128 stands for zero in the data rows.
Here are some points:
[102 107 119 122 135 146 148 230 162 155 167 148 143 132 109 110]
[120 111 110 111 121 129 144 124 131 134 128 123 136 156 157 150]
[133 130 111 145 134 131 137 152 129 138 142 142 129 138 121 122]
[126 108 106  98  97 102  99  62 112 118 117 114 132 123 121 119]
[106 114 121 103 101 131 129 137 139 138 135 129 118  98  82  87]
[131 130 134 132 124 118 115 122 113 122 136 133 127 150 142 137]
[101  91  94 104 111 122 133 121 151 147 136 139 153 135 148 140]
[121 123 105  98 106 114 121  91 122 119 116 114 122 116 127 115]
[100  99  97 101 127 130 151 195 158 151 149 135 149 142 152 145]
[119 112  99 141 118 130 127 117 112 113 121 137 123 136 134 127]
[127 130 129 128 142 143 141 211 138 118 122 104 101  95  99 103]
[158 158 155 148 145 125 115  60 104  97  93  98 100 110 127 131]
[122 120 111 147 118 112 111  82 106 122 137 163 148 159 148 134]
[112 106 105 109 124 141 154 255 179 168 168 157 144 137 118 121]
[134 137 149 148 162 165 156 191 152 140 134 118 104  97 109 115]
[150 151 127 114 113  99  95  32 105 122 120 106 112 107 108 118]
[105 112 116 128 125 127 132 117 142 162 167 156 143 144 161 155]
[111 110 106 114 114 111 121  93 129 137 127 130 137 136 142 138]
[105  95  81 112  96 104 108  99 117 129 156 183 161 172 146 142]
[ 99  92  91  99 112 128 144 167 160 169 176 178 188 169 149 137]
[127 145 158 149 148 151 152 169 145 136 131 123 118 107  94  95]
[131 116 130 127 129 142 146 215 155 155 153 135 120 124 108 117]
[101  97  97 116 133 130 106  54  92 107 117 126 156 184 212 210]
[108 104 103 123 123 124 114  78 111 120 129 148 154 152 155 144]
[150 153 158 153 153 141 122 160 129 119 113 100 101 101  90 109]
[100 107 120 122 124 135 148 208 161 144 143 151 140 120 108 111]
[108 115 129 116 115 121 121 115 141 151 153 164 159 145 117 115]
[156 159 155 146 148 136 137 109 119 109 101 102 107 105 130 135]
12 more points follow, each with its number after it:
[123 142 135 119 116  90 100  36 108 121 128 129 146 160 174 182] 0
[153 157 152 137 141 115 107  32  97 110  89  99 111 113 134 133] 1
[131 133 135 142 147 141 138 112 117 110  99  92  91  96 108 115] 2
[116 109 127 128 130 118 110 111 126 128 153 159 153 145 135 126] 3
[124 131 145 147 158 145 139 131 141 137 120 114 116 120 123 119] 4
[119 109 103 134 141 174 177 255 172 147 137 135 126 148 120 123] 5
[124 119 112 131 132 122 133 143 131 131 132 149 139 150 137 131] 6
[100  93  88  87  95 104 108  95 124 135 138 150 173 175 171 163] 7
[175 176 191 179 150 159 145 116 114 132 116 127 117 110 104 109] 8
[138 137 144 155 159 163 161 155 142 133 122 119 118 117 114 116] 9
[104  92  95 106 123 126 146 180 172 185 181 169 156 130 136 124] 10
[103  89  81  87 107 111 122 145 137 141 133 141 127 128 134 132] 11
Which of these numbered points is nearest to each point below, ignoring the direction in which the first points spread most? Its number follows each.
[ 98  97  86  86 105 114 122 123 144 144 131 133 140 134 145 148] > 11
[122 118 134 135 144 151 171 255 170 163 169 140 133 129 107 105] > 6
[197 207 206 185 162 140 127  86 101  97  87  89  95  96 104 118] > 8
[139 128 142 148 145 143 140 111 123 125 107 104 102  95 110 119] > 2
[127 126 109 106 117 105  99  24  99 106  96 114 123 138 163 163] > 6
[118 134 136 133 126 116 118  81 131 132 133 139 148 159 173 169] > 0
[164 162 156 143 138 123 114  60  96  98  99 100 111 111 127 126] > 1
[124 126 124 132 159 151 152 205 152 153 124 116 114 109 116 120] > 4
[ 99  88  88  93  97 119 135 112 138 118 131 143 171 170 173 157] > 7
[122 125 130 131 146 141 136 154 127 119 107  97 100  96 120 115] > 2
[148 152 155 188 177 175 159 172 127 128 120 128 103 116 114 114] > 9
[129 131 130 128 131 129 124  88 118 118 114 111 123 129 140 139] > 4
[129 122 130 141 146 143 142 187 133 131 123 123 111 117 105 112] > 4
[123 127 132 123  94 111 102  70 111 117 139 154 157 157 126 116] > 3
[ 96 111 125 111 111 121 128 150 135 138 148 148 152 122 108 106] > 3
[104 102 112 123 139 124 107  33  92 105 108 126 146 161 193 196] > 5
[117 133 139 155 159 157 157 216 161 166 138 120 115  97 122 114] > 4
[103 124 133 127 126 142 141 171 156 158 156 159 148 129 103 105] > 3
[ 96 113 117 134 165 167 164 170 146 130 130 133 140 127 132 131] > 5
[ 95  91  90  90 104 120 130 119 130 112 115 139 166 165 174 165] > 7
[139 143 133 135 134 137 110  81 103  96  96  89 106 119 133 142] > 2
[136 144 157 160 166 160 156 144 125 121 104 101  94  92 112 106] > 2
[101 100  91  94 120 137 168 234 203 210 182 149 130 124 130 127] > 10
[147 150 140 176 162 158 149 141 112 106 106 122 103 122 119 121] > 9
[138 153 167 159 178 161 155 132 126 115 115 117 129 129 133 127] > 9
[101  85  87  88  96  94 108 108 147 170 175 174 155 141 131 122] > 10
[131 134 143 152 170 171 186 255 173 157 143 123 117 100  90 100] > 9
[178 197 201 196 184 155 133  99 119 107  94  89 102  88 114 113] > 8
[105 108 103 140 127 161 173 227 164 145 124 137  91 106  98 103] > 5
[137 123  99 130 117 118 124 140 126 134 127 125  94 100 103 112] > 2
[138 137 130 100  95  88  78   0  80  90  92 102 116 159 193 207] > 0
[132 134 135 133 138 136 129 117 118 118 109 117 127 134 137 132] > 4
[106 125 132 134 131 142 145 151 135 129 117 124 120 102  79  91] > 2
[118 129 146 139 138 152 138 117 125 122 127 122 126 118 118 116] > 4
[101  90  95  85 104 120 143 140 160 167 170 157 146 128 132 123] > 10
[ 96  91  91  85  93  98 115  81 135 126 125 139 156 173 173 150] > 7
[152 140 130 159 150 137 139  96  93  94  96 112  88 113 122 136] > 2
[129 132 137 156 178 187 182 255 144 128 124 120 117 129 122 113] > 9
[101  86  92  93 110 141 176 220 172 159 139 133 142 149 165 162] > 7
[ 97  91  94  95 113 125 139 173 152 156 155 143 136 121 118 118] > 11
[125 119 124 141 148 156 167 253 161 142 134 112 115 106 100 101] > 4
[ 97  88  78  81  94 105 130 131 129 107 108 120 145 167 185 182] > 7
[168 177 186 163 137 148 121  83 105 103 103 120 120 111 100 114] > 8
[119 116 123 119 124 116 118 132 122 137 160 167 160 151 143 141] > 3
[103  87  93  90  90 111 126 123 126 112 118 140 153 161 179 158] > 7
[105 112 121 123 139 133 139 112 124 138 129 138 143 139 152 135] > 6
[200 207 194 153 136 124 103  58 100  99 101 119 117 103  90  97] > 8
[104 108 124 133 144 128  97  79  85  99 112 122 139 177 197 205] > 5
[ 98  95 100 106 128 138 150 160 159 149 150 163 166 163 151 136] > 7
[ 96 100  87  84 103  97 112 159 182 208 200 190 166 144 132 121] > 10
[135 139 134 115 107 105  96  23 101 109 116 127 139 150 174 167] > 0
